In the rows, zero is written as 128.
First come named turns, each shown by rows before and after it. For each pair of rows after them, which turns, in which order, take the first row to the second? The first pair is done for you.
Nek:
[ 95 132 122 105 120  90 100 108 138] => [131 118  95 113 116 109 114 101 167]
[111 161 111 125 130 130 153 104 121] => [120 160 105 129 129 139 156 105 129]
[131 110 110 147 121 148 106 134 144] => [108 121 128 146 124 140  96 144 125]
[146 133 115 137 128 140 106 141 119] => [130 137 127 129 131 127 101 140 105]
pem:
[152 113 142 134 157 111 157 116 107] => [165 109 139 137 158 117 152 126 130]
[158  98 138 120 163 111 159 123 172] => [153  84 121 118 146 112 136 129 184]
[172 127 124 133 140 133 153 128 171] => [162 112 105 130 121 133 126 133 180]
gameb:
[133 115 147 110 151  96 117 151 146] => [136 122 150 111 154 100 123 150 151]
[145 146 136 126 134  96 138  94 126] => [145 164 140 133 135 117 136 103 140]
[127  86  96 122 104 104  93 124 112] => [148  86 107 114 127  86 134 101 109]

(two turns a pair)
[168 137 110 150 147 166 172 131 173] => [107 158 139 161 131 173 107 183 143]
pem, Nek
[119 151 118 127 122 140 127 122 151] => [103 142 115 123 113 132 116 120 131]
gameb, pem
[128  98 121 138 131 110 148 114  89] => [152 103 130 144 148 117 163 121 111]
pem, pem
[120 129 120 150 113 132  90 137 152] => [129  96 119 133 125  90 114 112 127]
gameb, gameb
[144 127 142 111 134 119 144 113 141] => [142 136 136 118 125 136 127 125 160]
gameb, pem
[ 94 127 104 120 115 127 131 123 148] => [ 91 129 110 116 120 119 144 114 131]
pem, gameb
[107 112 139 105 133  96  93 133 139] => [153 101 120 110 142 106 127 118 166]
gameb, Nek
[138 125 105 109 122  81 158 103 155] => [135 121 100 109 117  81 151 102 156]
pem, pem
[158 120 135 158 132 143  87 186 160] => [135  74 117 137 115  98  76 161 117]
pem, gameb
[148  72 139 103 140  50  97 149 165] => [177 124 164 112 171  80 146 141 196]
gameb, gameb
[125 117 121 114 117 127  88 138 167] => [137  98 124  99 131  95 115 115 149]
gameb, gameb
[124 113  92 128  88 132 140 113 110] => [122 126 100 140  90 149 142 126 100]
Nek, pem
[137 160 148 111 144 159 140 121 182] => [ 88 156 154 102 124 141  92 133 156]
gameb, Nek
[133 102  98 150 103 150 122 152  78] => [147 100 111 143 123 133 154 136  67]
gameb, pem
[127 131 118 138 107 154 110 126 147] => [114 114 114 128 101 132 109 113 120]
pem, gameb
[119  72 115 112 123  95  91 166 103] => [161  67 111 106 145  86 145 135 119]
Nek, gameb
[117 150 105 139 111 167 108 146 156] => [ 90 153 107 134 103 159 108 131 119]
pem, pem
[140  85 100 141 120 129  89 127 142] => [109  97 112 134 120 117 103 105  85]
pem, pem
[158 104 128 126 136 118 137 124  86] => [173 119 129 138 140 144 146 132 104]
Nek, gameb
[160  78 140 116 147 103 104 149 145] => [131  74 134 110 131  95  90 137 116]
pem, pem
[103 140 141 138 134 140 109 148  96] => [115 131 143 115 148 105 142 111  97]
Nek, pem
[129 115 142 137 134 132 142 133 114] => [129 116 145 135 136 129 141 137 118]
pem, Nek
[163 132 133 116 143 100 166  96 134] => [172 114 112 118 128 107 139 110 169]
pem, pem
[157 145  87 169 114 170 122 158 133] => [ 98 137 124 146 116 115  97 161  67]
Nek, gameb
[108 135 120 126  86 142  63 170 155] => [ 72 155 142 118  93 127  90 141  83]
pem, pem
[136 154 138 112 132 118 164  86 144] => [137 164 129 125 121 146 137 111 176]
pem, gameb
[ 84 143 146 115 134 116 148 117  92] => [126 136 138 112 150 115 182 101 125]
pem, Nek
[163 128  90 130 116 151 156 114 142] => [146 127  80 132  98 158 132 121 140]
gameb, pem
[ 99 112 125 107 122  92  76 136 174] => [121 113 112 124 119 122  78 150 193]
Nek, Nek
[152 109 128 127 143 111 129 128 122] => [149 103 122 126 138 112 120 130 124]
pem, pem
[148 164 131 129 166 141 132 129 172] => [115 166 140 127 153 137  93 151 161]
pem, Nek
[136 153 100 133 113 153 132 125 115] => [118 147 104 129 108 141 117 129 101]
gameb, Nek
[147 104 123 148 122 161 133 146  93] => [132 109 142 136 132 139 139 137  72]
Nek, gameb
[151  93  95 117 112 120 145  92 100] => [134 132 126 157 114 172 116 156  87]
Nek, Nek
[142 110  98 134 129 139 156 103 106] => [137 121 102 153 125 167 138 133 105]
Nek, gameb
[132 124 135 150 121 148 140 142 103] => [123 128 145 138 127 130 147 130  94]
Nek, gameb
[116  94  87 127  98 138 127  86  84] => [146 131 110 128 131 151 179  72 103]
gameb, gameb
[154  92 125 149 153  91 154 146 105] => [155 127 146 161 164 115 161 159 114]
gameb, Nek
[164 136 105 170 108 157 131 134 122] => [120 149 131 164 105 143 105 146  89]
pem, Nek
[129 103 116 134 104 117 127 114 142] => [131 111 123 132 112 112 147 102 129]
pem, gameb
[141 149 129 127 120 146 139 144 138] => [117 151 139 121 117 134 122 147 123]
pem, Nek
[140 105 137 131 122 134 140 163 112] => [135 111 148 123 130 122 150 155 106]
Nek, gameb
[148 111 150 131 151 122 155 134  82] => [145 148 155 146 147 164 144 154 108]
gameb, gameb
[ 91 141 110 123 101 132 102 100 116] => [103 141 107 120 108 129 127  82 112]
Nek, pem
[154 107 132 125 153  93 186  96  80] => [188 145 134 146 159 147 182 126 160]
gameb, pem
[ 93 174 147 113 133 127 146 102 100] => [148 153 104 125 128 155 168  90 147]
Nek, Nek
[110 151 122 104 126 127 163  76 114] => [131 167 119 140 124 182 155 115 133]
Nek, Nek
[195 131 126 130 158 118 139 119 123] => [189 137 126 147 149 142 108 153 134]
Nek, pem
[115 153 131 138 109 158 150 109  86] => [129 137 114 128 107 148 163  88  98]
Nek, Nek
[ 94 117 153 112 130  95  98 147 114] => [159  90 100 125 122 125 125 131 169]
Nek, Nek
[115 112 131 128 126 121 137 125 113] => [129 120 138 129 136 124 152 125 127]
gameb, pem
[123 191 114 139 122 184 137  95 141] => [127 184 105 139 115 186 123 101 157]
pem, pem
[126 107 108 122 120 144 124 112 129] => [108 123 126 130 122 151 110 131 114]
Nek, Nek
[143 140 113 147 124 160 156 108 136] => [122 124  99 150 101 160 118 123 129]
gameb, gameb
[ 90 138 124 105 115 108 160  88  92] => [142 142  97 149 110 183 164 123 138]
Nek, Nek
[100  89 128 137 119  91 110 142  70] => [145  78 111 132 134  87 160 107  91]
pem, Nek
[138  89 133 106 102  80 115 144 146] => [145 104 148 101 121  72 151 121 132]
pem, gameb
[170  98 138 131 149 138 147 157 111] => [145 105 157 120 152 116 140 154  88]
Nek, Nek
[169  87 122 115 134 116 126 115 127] => [162  95 116 136 120 149 101 144 128]
Nek, pem
[118 142 135 108 153 110 141  87 106] => [156 148 117 144 148 168 142 118 139]
Nek, Nek
[121 100 113  90 126 102 124 100 113] => [145 123 111 139 124 176 112 157 135]
Nek, Nek
[165 104 145 146 156 111 137 145 121] => [160 122 153 153 156 125 132 156 125]
Nek, gameb
[122 164 130 145 130 157 152  89 104] => [100 163 130 136 120 144 132  87  97]
gameb, Nek
[136 141 132 155 140 153 123 152 134] => [103 123 137 134 131 115 102 142 105]
gameb, Nek
[ 97 148 152 106 140  84 131 105 108] => [139 144 127 108 143 100 163  84 149]
gameb, Nek
[114 102 100 141 102 146 101 126  99] => [113  97  99 136 102 138 104 117  98]
Nek, Nek
[128 116 116 146 125 109 132 127  91] => [149 121 112 147 133 118 153 118 107]
Nek, gameb
[100 121 127  79 107  85 105 104 159] => [ 97 138 147  78 124  79 134  92 131]
pem, pem
[131 181 129 117 139 156 107 165 183] => [101 129 101 103 105 123  63 161 153]
pem, gameb
[133 117 136 107 142  94 160 108  94] => [155 154 149 124 155 133 171 128 138]
pem, gameb
[ 92 103  92 136 101 124  94 120  86] => [102 106  93 131 112 120 127  96  71]
Nek, pem
[131 151 115 132 123 165 118 162 146] => [108 146 108 127 109 158 104 154 123]
pem, pem
[149  88 104 133 114 120 133 118 118] => [165 121 118 140 132 139 161 115 136]
gameb, gameb
[ 98 198 149 121 133 142 142 116 143] => [115 185 143 107 139 123 155  99 163]
Nek, pem
[123 149 102 111 117 132 116 147 131] => [117 140 101 106 117 118 121 137 113]
pem, gameb
[154  98  97 141 111 150 113 145 137] => [121 102  98 134 102 138 112 128  92]
pem, pem
[104 151 127 134 105 157  88 154 166] => [ 74 159 133 127 102 146  93 134 119]
pem, pem
[207  81 152 122 157  88 160 121 148] => [200  83 135 156 130 139 106 177 169]
Nek, pem
[133 125 134 123 147 124 130 127 120] => [139 121 130 125 145 128 124 133 133]
pem, pem
[121 138 116 140 119 150 104 131 145] => [ 99 148 135 131 125 133 107 124 117]
Nek, pem
[129 142 128  98 136 118 150 110 143] => [133 147 116 118 123 152 130 134 160]
Nek, gameb
[119 113 115 132 111 119 117 126 104] => [138 118 127 129 131 112 149 115 104]
gameb, pem
[131 151 144 116 140 121 128 133 150] => [125 150 140 117 133 124 117 136 153]
Nek, gameb
[169 119 111 152 125 161 207  98 145] => [133 128  93 171  86 199 135 140 158]
gameb, gameb
[141 110 137  87 130  85 156  84 139] => [159 137 137 100 133 120 155 100 186]
gameb, pem
[126 130 135 122 136 101 129 124 126] => [141 121 117 125 130 110 129 122 143]
Nek, pem
[133 140 136 108 135 111 120 123 176] => [124 129 127 105 124 105 106 122 170]
pem, gameb
[131 122 171 146 134 133 122 157 136] => [126 104 162 141 124 124 107 157 133]
pem, gameb
[ 98 117 124 112 106 125  89 117 126] => [125 116 138 101 135 101 139  89 119]
gameb, gameb
[131  96 159 123 133  90 121 149  62] => [158 150 183 134 161 123 164 146  95]
gameb, gameb
[154  94 134 127 140  95 148 135 125] => [151  85 124 126 131  95 133 140 133]
pem, pem
[136 122 130 132 124 117 140 113 111] => [149 124 131 135 129 121 144 119 126]
pem, pem
[146 111  95 112 133 142 120 105 149] => [131 109 102 128 125 155  92 138 130]
Nek, gameb
[141 139 127 146 138 143 160 122  79] => [151 150 126 158 135 167 145 145 112]
pem, gameb
[128  88  82 120 107 124 154  91 116] => [135 100  97 122 123 123 177  87 107]
pem, pem
[147 143 158 133 151 133 119 171 161] => [112 133 159 115 137 103  91 164 144]
pem, Nek
[157 105  80 124 106 167 123 120 113] => [104 130 125 118 112 147  99 138  67]
Nek, Nek
[ 83 151 125 101 124 102 157  62  78] => [151 167 149 115 168 120 200  83 139]
pem, pem
[149 173 146 130 159 155 152 131 129] => [124 175 163 123 156 140 122 149 125]
pem, Nek
[128  99 102 116 108 107 134  88 124] => [157 110  94 144 112 151 146 108 140]
pem, Nek
[119 136 155 132 162 114 139 121 138] => [125 145 145 137 157 132 136 124 160]
Nek, gameb
[108 129 133 117 112 135 128 155  90] => [128 140 148 122 131 140 153 158 100]
pem, pem
[127 154 178 123 166 108 162 114 103] => [119 164 173 111 159 104 157  98 119]
gameb, Nek
[140 151 134 150 136 152 120 109 142] => [133 142 123 148 123 152 103 111 144]
pem, pem
[121 108 111 119 102 127 105 134 164] => [102 121 130 120 104 126  94 147 147]
Nek, Nek
[109 124 122 118 106 121 104 119 140] => [106 124 117 118 104 122 112 110 128]
Nek, pem
[159 130 152 145 144 117 182 124 130] => [167 104 122 147 121 126 140 143 175]
pem, pem
[126 103 145 114 133 119 144 120 133] => [128 130 151 124 134 144 142 130 151]
gameb, gameb
[197  57 111 138 136 108 175 116 128] => [180  40  89 135 111 107 141 119 129]
pem, pem
[148  63  87 118 114 105 110 136 149] => [153  60  95 135 120 119 107 160 133]
Nek, gameb
[142 128 113 102 145 113 133 117 150] => [131 121 105  99 134 112 119 116 145]
pem, pem
[137 140 127  91 111 121 155 103 145] => [138 143 116 116  95 159 127 136 158]
Nek, gameb
[129 132 135 138 148 157 134 139 125] => [128 123 125 139 138 159 118 144 134]
pem, pem
[134 132 138 132 128 128 129 148 180] => [120 104 125 127 114 110 107 150 164]
gameb, gameb
[109 134 119 129 124 136 114 122 124] => [109 134 123 127 129 130 122 116 114]
pem, gameb
[123 152 143 132 143 118 148 103 119] => [140 152 144 139 148 128 149 115 141]
pem, Nek
[ 78 190 154 109 129 131 150 106 114] => [ 99 186 127 103 122 140 161  85 152]
Nek, gameb
[127  95  82 105 102  95 163  64  93] => [152 175 110 128 126 160 198  76 145]
gameb, gameb
[155  97 129 102 148  98 156 124 101] => [180 118 120 131 145 153 157 148 137]
Nek, gameb
[ 63 147 105 121  77 146  83 115 116] => [ 74 184 150 123 121 142 150  98  80]
pem, pem
[109 159 146 120 138 125 170  96  72] => [137 184 154 137 150 157 176 119 121]
gameb, pem
[110 134 139 147 136 162 139 139 104] => [ 99 131 151 129 143 135 142 127  96]
pem, Nek
[163 114 118 105 145  97 151  95 175] => [166 128 114 144 132 156 117 148 191]
pem, Nek
[129  93 126 124 125 106 180  99  60] => [180  98 137 134 151 121 201 119 116]
pem, pem
[121 121 126 138 115 144 122 132 101] => [130 109 121 131 118 131 134 120  99]
gameb, Nek
[151 113 104 137 123 151 130 121 157] => [ 95 138 151 128 129 126 105 139 107]
Nek, Nek
[ 92 135 118 125 101 132  93 132 143] => [ 84 136 122 113 107 114 111 108 120]
Nek, pem
[140 122 112 135 122 141 146 111 137] => [134 118 106 134 115 140 137 111 136]
pem, pem
[118 145  68 119 101 138 126 120 150] => [101 131  75 122  96 128 104 138 122]
Nek, gameb
[122 124 139 114 137  88 105 133 151] => [124 129 144 110 142  84 118 124 144]
pem, gameb
[ 96 104  55 145  62 156 106  84 154] => [ 83  78  64 147  64 134  93  99 110]
Nek, gameb
[117 131 145 145 129 162 154 121 101] => [ 98 125 146 130 123 140 145 109  91]
gameb, Nek
[127 125  82 115 109 143 126  51 146] => [127 134  88 116 115 146 136  47 140]
gameb, pem
[154 145  93 115 120 167 146 107 120] => [152 140  88 114 115 168 136 109 125]
pem, pem
[108 157 132 129 100 152  97 161  98] => [102 143 134  95 108 102 125 111  82]
pem, Nek
[129 141 144 140 139 152  80 136 122] => [136 112 123 108 138 109 101  87 126]
Nek, Nek
[103 169 150  95 135 109 119 109 150] => [122 162 126  99 127 124 121 103 178]
Nek, gameb
[116 127 128 147 118 138 115 138 119] => [115 121 133 131 126 112 130 117 109]
Nek, gameb
